Where one turn sends some rows of the set: a few examples, then the rows asked:
zimev: [  4 -19  -2  -4 -38 -11  18   6   7  -2  17  -8   2   5  12   7  -6  -9
  -3  -1 -14   2 -22 -15  13  17]
simo: [ 10  14 -17  -2 -40 -14   2 -23   8  17  10   0  12  -1 -16  -1  -7   1
   2   7 -22  21 -17  -8   8 -14]
ked: [ 11   3  -9  -6 -43 -24  25 -16   8  12  -1   0  -1   8  10   0 -11   6
 -20  20  -2  -6 -15 -21   8   1]
Rufe: [ -8  13 -16 -11 -36 -24  11  -5   7  34  17   8   7  16   0 -13 -10   9
  -8   1   7   7 -25 -31  24  13]
luzuv: [  1  -8  -5 -20 -35   6   7 -24  17  12  33   7   0  23  -5   3  -4  14
  -4  17  -2  -9  -5 -13  -7   8]
sape: [ 21  25   8 -18 -26  -1   3  -2  11  14  14 -10  13  12  -1   0  -7  -5
   3  15  17  11 -19 -18  -2  -8]
leri: [  7   3 -21 -21 -27 -10  -5 -11   4   9  23  -3 -10   9 -12 -18  -2 -16
   1   4  -8  19 -28 -16 -13 -11]
remor: [ 22   1 -32  -2 -32  -7  -4 -10  13  17  20   1 -14   8  -8 -14  -4 -12
   1  -8   7   6 -30  -9  10 -18]
mak: [ -7  16   6 -16 -15 -12  39 -14  18  20  23   1  -2  -8  -4 -16  -7   5
  13  -4  -7  -9 -13  -4  -7   3]
Nada: [  6   6 -21 -10 -26 -14  -3 -22   6  -3  40   1 -11   3  -2  -9  -8  11
   9  16 -10  15 -24 -16 -11   3]
kido: [  0 -11 -32  -7 -42 -16  10  10  11  20  28   9  13   4 -12  -4  -9   7
  13 -12  -1  12 -22  -3  25  -3]
puti: [ -7   9   7 -21 -33  -5 -10  -4  13  14  35  -4  12  14   2 -21  -3   9
  -2  -7  -6   5 -24   4 -14  -4]
suliz: [  5   7  -3   0 -17  12  18   5  16  12  27   3   9   3   0  -4  -1   1
   1 -10  11  19 -22   6   7  24]
pel: [ -6  27 -14 -13 -29  -3  10  11  16   5  25 -14   2   7  12   0 -18   6
  18  -3   1   6 -15 -29  -6   6]
Zavu: [ 11  12 -32  -3 -29 -23  26   6   1  12  13  -8   4  -7   2 -18   8 -14
  -5   4  19 -11 -16  -7   2   5]
dugog: [ 10  10 -18  -9 -36  -6  20 -16   5  18  18   1   4  15  21   4 -15   5
  32   0  -8 -15 -11 -10  -1  -8]
kevu: [ 10   4 -10 -29 -38  -4  10 -10   8  31  35  -5   4   1  -6 -22  -7  10
  -6  -6   1   4 -15 -15  13 -31]
lomum: [  7  14 -26  -6 -37 -25  21 -10  20  23   7   9  18   2   1 -25 -30  -2
   1  10   2   0 -11   1  -4   5]
Betob: [ 13  -3 -20   0 -41 -21  -5  -7  18  24   9 -19   3   6  -1 -10 -13  -7
   4 -17 -17  -5 -20  -7  -9  -1]
nupu: [  5   7 -33  13 -42 -18   2   1  -1  19  16   4  -4  -5   2 -22 -10 -12
   2  -5  18  -3 -29  -9   3  -2]
borik: [  7  17  -4  -9 -24   5  17  -6   6  13  35 -12  -4  -4  -1  11  -6  27
   2   5 -11   6 -23   9  -5  -5]
gir: [ 23 -12 -17  -8 -31  -4  33  -4  13  29  16   0  12 -21 -12   5  -7  -3
  -1   4   1  -1 -12  -4  14   5]
von: [ -2  -1  -9 -11 -20 -10  22 -10  -5  15  44  15  -2   7   5  -9   6  -9
   8  12  15  -3 -11  -5  -6  22]
rirum: [ 20  -2 -22   0 -19 -13  22  -1   6  11  37  -6   1  -3  11  -3   3  -6
  -5  12  20 -12 -16   0   3  22]
tovi: [ 11 -23   5 -18 -40 -12   7  -9   7  12  21   2   2   3  -7  -5  -7  -7
  -2   6   9   1 -16  -7  -2 -30]
Nure: [  8  13 -12   2 -34  -7  22  14  17  39  19  -9  -7  -4   5 -11 -14 -20
  -5 -15   2   5 -17 -10   5  -3]
sena: [ 17  -7  -1 -13 -38 -10  -6  -5  -2  26  22  -7   8  21  -7   2  -3  11
  11  -6  17  -6 -28 -22  13   3]
Gev: [  5  -1 -32  -6 -59  -4  -5   0  12  21  21   6  10  -2  -1  -4 -12  21
 -15   0   6   6 -13  -7   4  -6]
diz: [  4  12 -11 -25 -25   0  29  -5   7  30  42  -6  17   6   0  -7   0   9
  -3  30   1   1 -12 -13   4  14]
rogiz: [  6   7  -3  -9 -25  -6  24  -8  10  21  22  12  18  12  18  -5  -6 -24
  14   4 -15  12 -19  -3  19   3]
zosat: [  1  -8 -10 -14 -46 -19  13   2  24  14   7   4  20 -13  -7 -26  -7  -9
 -10  -2   8  -1  -7 -16  -2   5]
suzol: [  4  10 -18 -19 -18 -14  23 -25   5   3  41  13 -11   9  -2  -7  11  10
  15  13   1   3 -10 -11   2   2]
bogu: [ 17  -8 -14 -13 -31  -2  36   3   5   8   9 -18  -6  -5  -7  -2 -18   2
   1  -6   5 -10  -8  -8 -12   8]
fivi: [  1   4  -1  -6 -39 -15  24  10   9  15  36 -12  16  -1   8 -19   6  13
  17   5  12 -18 -18 -10   4  18]
safi: [  5   8   8  -7 -22  -8  19 -32  -1  27  21   7  15   4   8 -22   2  11
  15   2  11  -3 -19   2  -5  -5]
zuvif: [ -4  -3 -12   2 -30  -6  17  -6  18  26  18  15  12   0   0   3  -8   4
  10  -4  -3  -8 -17  13  -9  30]
dak: [-13  -3   1 -11 -35  -4   6 -19  15   5  33   7  -3   2 -18  -9 -10   3
   6  -3 -11  14 -12 -29  13  -2]
sege: [ -8  10 -11 -15 -24 -11  -1  -3  29  14  29  -1   7   5  11  -8  -9   6
 -24  16   2  21 -19 -10  -9  -5]
bov: [ 16  17  -5  10 -48  -4  24   8  11  24  14   3   3   4  11  -2   5   2
   4   3  19 -10 -13  10   2  -3]
Koter: [ -9   1 -25 -18 -25 -10  18  -9   0  22  32 -17  -2   1   5  -1   2  34
   6  -6  -5   0 -21 -19  -3  -4]

Zavu -> rirum
dak -> simo
sena -> Rufe
Now these:
zosat -> gir
sege -> tovi

Where one turn sends some rows of the set: a few examples, then the rows asked:
fifo: [-18 -14 -10  -9   4  24   7 -13   4  -5   7 -13  -3  -1   0   8 -17   4
  -9  -9  27 -20   6 -16   0  16 -23  22  -7]
Nefa: [ -3 -31  16  -7 -13  10  -7 -25   5  -2 -11   4   6   8 -10  19  -2  -3
  -4  -9   9   5   2  -7 -10  15 -22  17 -14]
geki: [-13   5  -9  15  -8  -1   8   0  12   2  -9  -7  -7  -3   2  13 -22  -9
 -17   5   4   7  24 -18 -15  -2   0  19 -39]
Razup: [-11 -23  11  -9 -12  10  -9 -21  10  -4  -4   4  18   6  -5  23  -4   2
   1  -4  22   0   3  -5  -1  12 -20  16   2]
tib: [ -9  -3  -7  -6 -18   9 -28 -17  -7 -17  -1   7   8   3   5  11  23   1
   0  -9  21  -1 -11  -3 -16   3  -5  15 -23]
biz: [-17  -3  -8  -7 -18  10 -27 -12   0 -21 -14  10  12  -2   0   7  19   5
   0   0  22  -7  -8  -3 -16   8  -8   4 -26]
bon: [-10 -12   7   9  -2  -4  -6 -15  -8  -9 -36   2  -7 -13   1 -20   1  -7
 -19  -5  13   8   9  -2  -7  -3   5   7 -14]
Mobi: [-11   1 -12  -5 -16   5 -24 -14   0 -13 -10   4   2  -3   4   1  24   8
   3   4  24  -9 -10 -12 -10  13   1   5 -21]
bil: [ -7 -17   4  -7 -14  11 -10 -14   6  -2 -12   4  17  11  -1  23   2   1
   8 -12  27   4   0   1  -9   7 -13  10   1]
Sisuf: [-16 -10  -3 -13   4  19   7 -12  -2  -3  10 -10   0   2  -2  20 -21  -3
 -12 -20  20  -7   3  -9  -3   2 -25  28  -7]
Gud: [-22  16 -22  -4  -1  19 -13 -12  -4 -17  17  -5 -18  -5   2  -3  12  -1
  -8  -7  16  -9 -12 -16  -8  10 -12  17 -19]
meli: [-11  -7 -11  -7   2  23   6 -22   0  -1  10 -14  -7  -5   1  11 -20  -7
  -9 -19  26 -10  11 -16  -3  10 -21  27  -9]
ves: [-19   8 -22 -11  -1  11  -9 -13  -5 -17  14 -11 -18 -10   0   0   0   2
 -15  -7  13 -19  -8 -22   1  10 -14  17 -24]
nareg: [-29  18 -27   4  -5  14 -13  -2  -1 -17  13  -4 -15  -6  15  -3   7   1
 -10  -4  26 -13   5 -14  -2   2 -11  11 -13]
dedaz: [  2 -11  13   9  -6   2  -1 -10 -10 -13 -31   2  -3  -2   7 -15 -16 -10
 -18 -12  22  13   9   1  -9  -9  -5  12 -18]
vomeb: [-19   7  -2   2  -6 -11  -3   1   5  -4   5  12 -16  -6   7 -12  -2  -7
  -6   8 -19   1   5   5   9   8  -2  19 -13]
vefin: [-19  -2  12  19   0  -4  -1 -11  21  -8   8 -11 -22   8  -3   8 -14   7
 -21   7   7  16  -6 -15  -8 -14 -12  12  -5]
dite: [-25  -7  16  27  -1   0   0  -4  17  -6  -4  -2 -11   5  -6   5  -9   6
 -27   2   9  29  -1 -17 -12  -3  -9  13 -12]
Fim: [-12  -7   8   6  -4   2   0  -7  -3 -14 -35   7 -12 -12  10 -19  -4  -2
 -14  -6  15  11   9  10   0  -9   0   4 -17]
Bagos: [-15   0  -8  23 -10   5  11   6  16  -8  -8   3  -6   0   3   8 -19  -8
 -17  11   6   0  25 -12  -4  -4  -7  13 -40]
lubi: [-20  -9  17  14  -7  -2   0  -8  11  -7  -5  -9 -13  -1  -3   8 -12   7
 -17   7   6  34  -1 -19  -4 -13  -7   9  -3]
kirar: [-18  -1  20  20  -5   2   3  -7  18  -8 -11  -6 -15   7  -3  16  -6   2
 -19   4  18  25  -2 -22  -6  -7  -6   6   0]
sut: [-11   4 -26  -8  -9  20  -7  -8  -2 -20  17 -10 -13  -7   7  -4  15  -5
  -3  -7  22 -10  -6 -20  -3   8 -12  16 -13]
nove: [-17 -20   7  -4  -8   8 -17 -23   4  -5  -5   5  13  14  -6  26  -8   7
  -5 -12  20  -9  -3  -1  -7  14 -20  14  -8]
Kug: [-14  16   1  10  -1  -9   2   5  13  -2  -2  13 -18   1   6  -6   3 -10
 -12   9  -8  -1   7   6  10  13   0  17 -13]
poda: [-15  -6  -1  -3  -1  19   7 -18   4   9  16  -8 -13   6  -7   4 -18  -3
 -24 -12  30 -14  14 -15  -5  11 -16  17 -10]
vufur: [-17  -7  -7  -1 -13   6 -25  -7  -3 -25 -15   8   8  -6  15   9  23   4
   7   2   8   5  -6  -4 -11   4 -15  17 -21]
Zir: [-15   8  -6   9 -11   6  13   6  14  -4  -5  -1 -11  -2  12  15 -26  -5
  -9   3   9   3  20 -10 -12  -8  -6  18 -40]
Zakeb: [-10   4   4   9  -6  -2  -1  -2   9  -9   2   9 -16   1  17 -12   2 -11
  -9  17  -9   5  15   8  14   6   1  20 -11]
fogi: [-15   1   5  10 -11  -4  -1   5   7  -9  -3  15  -8   3   9  -7   7 -11
  -6   6 -10   9   1   0  15  19   7  17  -2]
Vipi: [-10 -12   6  12  -5   0 -10 -16  -2 -13 -28  -1 -15  -7  12 -19  -6  -7
 -19 -12   9  22  13   7 -10  -3   1  11 -17]
Ges: [-23  -2 -18  15  -9   4   7   0  15  -6 -12  -3  -7  -8  10   6 -14  -3
 -13   5   4  -7  20 -10 -14  -2   9  17 -43]

biz -> Gud
lubi -> Fim
Ges -> vefin
Now these:
Zir -> kirar
nareg -> poda
bil -> Mobi
Bagos -> dite
fifo -> nove

